(in the rows, 128 means zero)
Each path below is one point turned by a fixed rotation once a step. After each direction that follows a path, write how fast that rotation turns it, in degrees a step (0 if it stays still).
Each turn is a multiple of 5 degrees from 10 to 175, or 0.
Each row of a path follows its step; steps can be skipped.
Path 1:
step 5: [130 127 118 124 139 131 132 131 122 122 134 129 126 122 135 130 125 128
 133 127 124 120 115 133 139 132 134 135 129 141 127 144 136 131 127 119
 122 123 128 136 116 135 133 133 131 123 143 133 131 134 126 125 134 127
 133 141 130 123 130 128 131 118 126 118 124 125 123 128 136 130]
step 6: [126 126 133 129 134 134 129 122 139 132 124 140 131 134 125 130 128 136
 130 130 125 121 126 134 137 125 121 127 119 130 151 132 121 135 113 129
 123 119 126 137 124 137 122 127 123 133 123 132 123 124 126 131 116 124
 120 126 128 126 125 130 139 133 130 125 120 131 140 121 128 127]
step 8: [128 135 135 131 126 126 126 134 127 126 129 129 128 134 126 144 136 134
 125 127 129 119 121 142 135 125 143 130 118 127 129 129 135 130 128 126
 138 120 126 124 118 115 132 147 129 131 126 128 135 127 123 123 128 122
 135 131 128 116 132 125 127 138 136 126 128 116 130 126 129 135]
step 11: [120 127 128 119 124 121 118 126 127 120 122 127 130 138 119 125 126 125
 123 137 129 118 126 133 128 129 123 125 119 129 119 133 120 121 131 126
 135 118 131 134 131 127 137 127 119 145 135 122 133 129 137 111 129 121
 129 131 123 120 120 129 129 131 120 117 124 122 136 128 124 125]
step 13: [129 132 121 139 121 129 121 133 139 130 134 128 119 133 138 128 133 132
 130 135 128 132 121 135 119 131 134 126 141 126 130 137 130 128 124 116
 130 126 122 136 122 128 126 136 127 140 130 130 134 130 128 124 134 138
 136 139 123 138 136 131 128 130 119 122 123 138 138 128 138 119]
step 14: [117 122 135 126 117 138 127 130 130 120 136 118 134 127 125 127 129 134
 132 132 133 122 118 127 138 131 136 128 119 132 131 139 117 129 124 124
 127 126 129 136 133 129 132 127 122 130 118 135 126 130 128 137 124 115
 131 129 118 136 118 127 124 119 119 132 112 126 123 128 126 132]
step 15: [132 133 135 133 134 133 124 133 125 124 137 129 135 135 137 122 122 129
 128 131 131 139 121 136 130 132 123 131 116 135 127 128 139 131 118 128
 131 135 135 126 130 131 113 128 121 142 130 119 125 129 138 138 131 120
 133 123 131 131 127 132 127 128 130 129 142 135 132 117 135 135]
step 18: [119 136 135 137 129 124 127 133 138 131 129 119 133 126 125 128 124 130
 130 140 122 126 125 139 121 134 126 131 133 127 140 125 126 124 141 135
 116 138 134 125 137 130 129 127 123 142 128 125 130 124 127 134 139 128
 124 123 137 123 139 135 135 126 135 128 124 124 132 116 129 129]
step 20: [130 131 136 126 133 120 131 134 109 125 119 127 126 120 132 131 127 122
 132 137 114 123 123 133 137 130 131 131 128 138 125 134 139 130 117 127
 117 122 130 135 126 131 122 120 125 127 132 129 138 125 135 127 131 123
 128 141 124 133 134 135 133 127 135 120 122 123 135 132 121 136]
step 22: [121 126 128 136 131 130 130 116 128 134 143 133 137 132 131 132 132 130
 139 121 127 123 125 137 123 133 129 124 125 132 139 141 127 136 124 132
 127 116 126 130 134 130 129 125 130 126 129 124 127 134 126 123 119 125
 125 122 107 123 127 129 124 126 129 112 123 133 141 130 124 129]
Directions:
[128 127 128 126 129 131 126 127 127 125 129 129 131 128 131 128 130 128
 127 128 131 126 126 127 127 128 128 128 129 131 128 127 128 128 128 127
 128 128 132 127 130 127 130 125 131 124 130 127 128 130 127 128 128 129
 128 127 126 131 130 130 127 130 130 129 128 129 128 128 125 128] : 145
